In the rows, 128 means zero.
A state moves one step at a time under one of 6 hidden systems, and each row is a state written as 20 numbers. Each run below is a few steps of one system.
run 1, ribov:
[[148 195 114  58 154 152 103 128 137 114 106 162 109 195 109 124 193  99
  163 131]
 [160 113 133 192 106 138  86 110 132 143 123 133 208 113 111 188  96  67
  170 126]
 [ 99  61 187 161 115 106 170 130 120 111 163 112 132 102 170  94  90 137
   46 127]
 [ 73 172  88  51 177 124 171 117 139 116  79 131  60 152 122 123 138 170
   92 128]
 [179 178  53 138 120 118  72 149 116 181 110 130 145 107  87 157 141 140
  210 142]
 [172  64 194 190  86 135 110 153 101 100 193 144 160 114 178  91 151 109
  168 119]
 [ 62  99 184  74 136 183 176  74 178  69 127 119  97 171 132 125 113 105
   78 100]
 [128 202  62  98 160 104 110 116 146 193  89  91 133 125  52 173  93 107
   65 144]
 [166 134 106 206 128  52 101 200  48 154 121 171 169  84 175 128 162 152
  141 145]
 [ 83  55 177 125  90 165 180 107 138  59 126 164 107 150 193  92 134 193
  210 120]]
run 2, pepoz:
[[128 117 150 148 103 120 173 145 121 129 113 158 150 139 145 128 150 158
  132 118]
 [134 116 135 133 149 124 168  92 124 116 115 116 103 121 125 143 104 109
  178 142]
 [132 115 104  94 138 131  81 126 133 143 141  94 114 105 113 115  93 113
  111 144]
 [134 155 122 126 115 152  99 160 128 137 141 160 136 128 135  97 166 149
   82 105]
 [123 149 152 164 115 125 163 122 130 104 123 143 149 165 128 160 169 133
  160 108]
 [117  83 152 121 130  90 151 103 122 124 107  97 128 130 126 155  85 103
  152 164]
 [126 116  96 101 158 140 102 128 118 147 119 136 100  77 139  95  81 124
   88 142]
 [142 184  83 140 123 168 102 154 143 132 155 144 137 126 121 110 167 167
  120  85]
 [139 125 174 138  83 108 157 138 132 117 138 118 150 184 115 146 184 138
  174 125]
 [112  73 187 115 139 107 147  89 109 114  98 127 104 125 138 146  93  64
  137 170]]
run 3, mipu, 10 rows:
[[131 158  66 123 187  88  93 149  94 131  82 128 138 103 130 183 125  95
  137 134]
 [139  75 106 113  81 154 118 185 121 146 126 132 133  69 143 122 139 187
  157  87]
 [143 146 149 145 112 162 185  77 159 121 170 127  87 152 117  69 124 162
  167 140]
 [108 163 140 129 147 115  72  84 145 100 151  86 129 174  92 163 128  61
  120 150]
 [121  87 160 124 120 121  90 178 101 134 109 152 172  98 154 150 138  87
   44 104]
 [126 140 108 154 143 111 220 148 108 139  86 179 125 112 165 112 132 194
  118 117]
 [129 146  76  92 129 100 133 111 145 135 114  83 111 156  95 143 114 167
  227 164]
 [159  80 153  98 100 175  39 115 136 139 168 107 113  94 108 107 107  70
  154 141]
 [116 156 153 201 141 178 131 114 130 100 178 163 125 101 155  97 141 115
   43  79]
 [ 93 176 124 131 140  73 193 151 141 103 110 110 169 209 124 172 173 161
   93 108]]
run 4, mipu (10 x 20):
[[116 102 119 115 101 152  58 155 116 115 148 139 110  99 151 103 154 155
  148 115]
 [134 146 144 150 108 176 154 101 167 117 154 159 156 166 135  88 123 149
  123 116]
 [132 147 136 135 159 103 155 103 141 108 127  91 152 168 106 175 117  74
  128 131]
 [108  84 145  96 125 108 108 158  97 142  90 121 111  83 129 164 133 100
   93 124]
 [124 141 108 147 115 127 142 142 110 158 117 172 105  95 147  82 129 194
  109 139]
 [148 166  87 130 139 121 122 121 145 111 155 110 143 174 127 110 133 156
  197 143]
 [141  85 162  98 113 168  94 114 150 106 137 112 144 138 116 151 123  64
  161 113]
 [105 122 163 168 126 153 151 103 128 135 130 143 114  84 126 130 108 107
   46 105]
 [107 178  98 137 155  61 156 157 110 129 125 109 124 152 129 131 153 171
   82 135]
 [150 108 124  68 110 105 105 164 109 140  86 150 141 156 134 135 159 133
  198 156]]
run 5, kenev (10 x 20):
[[139 130 126 159 124  92 161 157 132 142 128  85 181 124 102 193 134 113
   90  90]
 [ 85  99 140 121  97  61 134 143  94 154  91 120  98 112 129 137 128 177
  122 172]
 [100 161  80 130 145 151  95  88 126 116 119 157  78 116 137 104 114 164
  181 154]
 [177 111 105 121 142 176  91 132 154 105 172 120 172 130 147 101 101  99
  164 106]
 [162  97 192  94 116 142 165 164 127 127 140 135 136 142 133 107 165  90
   79 102]
 [ 95 175 153 153 119 109 174 104 127 141 102 120 101 144  83 180 164 123
   90 116]
 [ 87 133  88 167 129  70  94 110 120 136 111 100 154 121 121 171  78 147
  139 169]
 [121  91  94  99 135 130  87 155 105 123 114 168 124 100 187  75 104 171
  148 152]
 [176 145 119 104 129 208 154 130 152 122 152 153 100 122 127  84 156 138
  169  84]
 [174 127 177 134 125 130 155 113 149 121 171  71 140 156  85 149 139  56
  132 114]]
run 6, ribov:
[[110 157 111 144 127 100  83 149  78 116 112 147  83 111 132 154 194 147
  180 135]
 [113  95 144 134  71 169  65 116 154 111 153 148 162 147 142 108 122 151
  175 133]
 [158 126 145 103 155 153 154 105 171 113 167 104 156 170 127  89  88  86
   87 127]
 [135 142 109 117 179 104 161 146 108 136  85 118 129 102 118 185 130  82
   85 103]
 [100 122 126 174  82 108 129 141  95 166  91 160 115  81 127 150 140 183
  134 135]
 [113 131 137 135 107 120 124 106 135 102 172 121  98 165 144  69 133 182
  169 164]
 [149 123 108  59 169 154  89 128 150  94 144  97 129 156 126 124 122  78
  154 120]
 [165 124 129 144 123 167 116 144 129 163 109 155 171  84 113 158 120  77
   87  91]
 [103 138 165 199 103  99 194 122 119 132 133 138 136 130 133 135 141 163
   84 119]
 [ 79 122 125  80 135  73 139 116 123 107 107  96  88 170 127 130 130 161
  154 174]]
run 7, kenev, 10 rows:
[[ 98 150 156 151  70 108 127 143 112 186 101 135 109 105  79 163 171 152
   60 123]
 [ 92 167  92 197 127  67 130 104 117 119 137 117 130 148 134 130 116 193
  171 172]
 [122  74  97  76 161 135 104 124 126  90 100 143 134 130 181 112  82 127
  203 153]
 [175 118 137  90 128 222 119 126 145 150 137 164 102  86 123  83 124  93
  106  93]
 [167 171 153 169 124 124 156 148 141 128 196  80 143 145  92 131 174 106
   80  81]
 [ 77 106 172 121 105  46 140 141 111 112  94 100 147 181 121 190 159 128
  122 153]
 [ 67 134 107 138 122 129 107  76 117 153  52 190 103 104 133 141  83 158
  135 179]
 [165 146  40 160 173 158 106 130 137 128 165 130 145  79 160  80  69 159
  150 115]
 [192  81 142  59 123 145 140 198 130 107 173  95 131 134 147  91 170 120
  157  86]
 [126 142 221 110  83 155 153  94 134 138 120 138  76 161  72 149 194  78
  122 124]]
run 8, Mabil:
[[141 155 104 140 142 133 155  91 148 123 118 127 140 157 114 140 110 131
  192 143]
 [169  95 129 133 133 110  82 150 107 143 147 109 150  98 135 123 107  88
  133 144]
 [103 115 148 113 115 166 124 143 124 119 131 151  90  96 141 112 158 141
   85  91]
 [103 171 125 138 121 131 159  97 162 112 133 109 131 181  97 151 143 147
  142 120]
 [157 121 127 123 137  70 107 142 108 152 116 119 166 147 130 129 105  99
  129 182]
 [116  97 129 130 132 156 123 137 103 133  99 178 106  67 165 112 115 135
  110 117]
 [113 148 102 147 127 168 157 109 165  98 158  97 117 129 115 139 132 163
  157  80]
 [169 140 134  93 127  87 100 151 127 139 154  86 144 174 103 119 149  99
  140 159]
 [115 110 170 123 111 136  98 124  97 153  86 192 113 106 140 123 136  97
   95 155]
 [ 76 127 118 187 127 150 170  94 155  99 130 129 143 115 143 151  98 167
  115  90]]
run 9, lud, 10 rows:
[[118 154 123 156 135 132 146 115 145 129 129 145 162 148 132 123 111 136
   84 124]
 [146 128 120 120 148 103 170 161 106 139 106 138 127 118 141 129 139 136
  116 121]
 [130 107 127 109 118 133 127 127 114 139 104 125  91  95 116 145 133 128
  172 130]
 [129 120 120 135 109 146  90 108 150 125 160 102 136 127 113 124 105 129
  154 132]
 [122 140 131 128 144 130 106 137 137  98 158 130 152 159 149 105 137 121
   95 120]
 [114 142 151 128 129 127 156 133 117 128  97 167 129 141 132 141 158 121
   95 120]
 [139 122 132 142 118 105 164 119 118 162 103 119 121 106 106 150 111 128
  142 147]
 [130 110  94 112 145 120 109 128 127 125 144  92 108 101 133 111  94 140
  149 141]
 [118 135 112 110 124 173  89 135 144 106 144 147 128 132 140 108 145 143
  131 102]
 [142 145 162 158 105 134 132 131 131 124 134 153 166 158 126 141 166 112
  129 116]]
run 10, Mabil, 10 rows:
[[118  59 150  82 115 165 102 130 121 118  89 156 123 100 148 142 115  97
  157 121]
 [120 136 135 151 118 175 160  85 169 133 167  93 110 107  95 118  95 132
   89  98]
 [140 188 107 134 165  79 109 157 116 114 155 105 145 170 124 128 168 117
   96 132]
 [115 109 136  96  97 115 107 156 101 156  55 183 137 126 134 154 154 140
  145 147]
 [117  93 147 177 107 151 182  77 141 126 131 131 113  95 135 119  76 151
  164 133]
 [143 133  95 115 187 119 108 134 137  81 188  72 128 136 148 102 108 104
  119 118]
 [142 157 115  62 112 154  72 168 129 163 102 155 125 134  97 132 178 116
   95 113]
 [119 142 180 203  68 130 167  98 123 155 112 167 136 131 107 153 153 145
  141 132]
 [100  80 140 146 165  65 159 121 114  69 145  86 144 145 178 133  87 123
  139 151]
 [129 121  68  29 171 157 104 140 145 140  99 125 101 108 132  99  89 130
  104 129]]
run 11, lud (10 x 20):
[[ 96 147 142  91 156 111 137  84 140  92 121 128 104 199 136 107 120 119
  139 178]
 [136 159  89 118 159 156 113 112 143 163  82 170 160 114 118 137  85  99
   82 132]
 [158 112 115 185 121 125 147 171  99 146 149 132 135  53 149 123 132 154
  111  88]
 [110  96 148 105 110 116 163 142 125  84 136  97  90 147 139 136 173 165
  197 112]
 [131 138 141  66 115 144  86  93 161 137 112 120 137 187  86 138 121  81
  154 166]
 [134 152 124 183 148 128  74 113 120 147 152 143 156 100 132 111  90  84
   50 144]
 [ 86 124 119 171 140 112 191 153 114  99 130 140 118 102 176 120 140 196
   86  86]
 [151 124 125  59 108 125 194 149 137 147  80 130 113 164 104 140 164 161
  200 126]
 [180 122 126 114 129 130  47 108 117 159 129 114 128 110  93 142 105  47
  184 174]
 [ 73 102 132 191 133 150  65 105 136  80 185 113 139  88 165 115  85 123
   67 108]]
run 12, pepoz, 10 rows:
[[173 115 183 114 112 159 118 147 103 121 130 187 118 136 151  96 185  89
  153 123]
 [110 121 163 174 139 150 136  85 145  89 149  99 140 124 113 182 119  61
  111  92]
 [ 88 135 107 112 146  70 147 133 137 144 115  85 144 142 116 141  87 148
   46 151]
 [129 158  81 116 134 119 125 152  98 165  66 195 113 106 145 117 141 181
  144 147]
 [151 112 120 176  91 170 111 116 134 113 162 129 127 101 132 126 135 152
  233 107]
 [143  79 177  85 126 128 143 125 150  93 191  60 114 160 129  90 119  99
  123 130]
 [130 159 145  67 166 136 117 127 127 141  90 159 122 152 112 133 141  57
   44 136]
 [107 178 101 217 110 119  95 128 115 158 102 164 174  99 112 187 136 138
   98 112]
 [ 90  91 119 174 103  74 180 146 113 104 138  96 125 117 160 129 124 222
  169 129]
 [142  91 119  30 156 155 164 105 144 111 101 129  75 142 143  82  98 130
  197 157]]

Which system made each of these runs?
run 13 (2 x 20):
[[121  84 151 150 143 116 148 126 102  93 140 126 104  99 172 115 117 125
  148 130]
 [ 93 128 112  82 122 174 125 115 155 120 126 118  83 114 112 122 128 153
  115 101]]
 | ribov
run 14, 2 rows:
[[114 163 117 153 149 133 120 128 117 118  94 180 153 139 144 153 151 113
  111 117]
 [112 103 124 158  98 107 154 121 141 132 121 114 166 133 131 144  96 170
  154 135]]
 | ribov
run 15, 2 rows:
[[136 166 154 150  99 155 173 109 123 189 106 159  74  88  80 130 154 133
   81 116]
 [114 164  92 195 152  66 119 114 123 104 177  56 136 134 115 156 114 142
  148 138]]
 | kenev
run 16:
[[ 90 120 186  67 117 115 150 128 129 124  86 136 106 169 110 155 167 100
   72 132]
 [ 86 161 110 169 141 101 161  70 134 157  79 141 128 127 108 154  70 142
  103 170]]
 | Mabil
run 17:
[[148  54 155 141  70 157 155 134 133 137 150  95 109  70 119 132 118 153
  191  98]
 [122 150 184  96 116 161 119 102 142 124 175 112  55 146  94  83 166 104
   75 127]]
 | ribov
run 18 (2 x 20):
[[114 139  86 147 125 108 111 119 127 147 109 105 134 104 104 169 103 144
  151 136]
 [148 103 135 133 110 115 107 162 104 135 157 132 124 109 153  84 139 151
  127 137]]
 | ribov
run 19:
[[130 179 148 169 155 147 148  53 133 140 131 183  99 139 128  74  92 106
   96 179]
 [131 152  49 165 188 117 179 143 131 117 103 127 172  99 152 166  89 147
  119  89]]
 | lud
run 20:
[[132 148 127 106 129 130 150 140 120 100 160 129  71 154 143  73 180 182
  173 128]
 [133 124 151 100 116 150  75  88 147 115 120 137 144 177 109 143 122  71
  185 162]]
 | Mabil
run 21 (2 x 20):
[[138 152 145 148 154 141 150  80 122  95 141 147  86 146 137 106 137 110
  188 149]
 [107 103 114 115 128 145  77 126 146 103 152  71 131 106 112 164 112 103
  130  98]]
 | ribov
run 22:
[[ 85 122 114 137 152  84  98 122  99  73 114  98 101 130 139 189 150 118
  200 135]
 [117  73 127  92  76 173  53 136 145 153 132 140 138  96 131  96  95 147
  121 134]]
 | ribov
run 23:
[[ 93 122 133 103 110 153 108 152 119 115 127 120  71  94 118 145 181 148
  115  83]
 [121 151 160 154  73 124 136 113 139 160 136 158 142 164 113  96 142 168
  113 158]]
 | mipu
run 24, 2 rows:
[[125  97 110  77 139  75 153 155 125 142  60 102 172 147 116 197 111 112
  149 139]
 [152  94 144 156 110 127 126 111  88 179 107 169  88  55 138  93  89 129
  149 175]]
 | ribov
run 25, 2 rows:
[[134 150 106  71 109 112  78 181 103 173  79 146 118 119  97 155 184 134
  118 129]
 [141 143 147 224  79 135 121 106 110 142 147 161 128 106 124 125 148 156
  191 140]]
 | kenev
run 26, 2 rows:
[[106  98 150 100 115 119 178 133 132 118 107 118 117 140 131 139 136 149
  131 118]
 [132 145 111 116 157 121 141  89 136 134 124 111 102 133 111 120  91 113
  141 164]]
 | Mabil
run 27, 2 rows:
[[ 69 166  77 128 146 164  75  87 148 113 111 173 119 133 145 103  95 166
  113 146]
 [181 147  94 159 108 150 127 159 158 143 149 142 221 153 132 122 129 153
  155  98]]
 | Mabil
run 28 (2 x 20):
[[152  81 168 122  64 134 122 104 131 182 122 112 107  97  84 127 100 118
  167 163]
 [107 128 157 177 153 133 112  97 119  87 188 127 101 114 164  80 110 110
   75 135]]
 | Mabil
run 29 (2 x 20):
[[134 150 104 165 158 113 186  86 146 125 140 116 132 141 132 107  75 150
  141 152]
 [130 128 102  66 157 118  84 144 131 109 133  75 109 134 106 153 139  92
  140 122]]
 | mipu
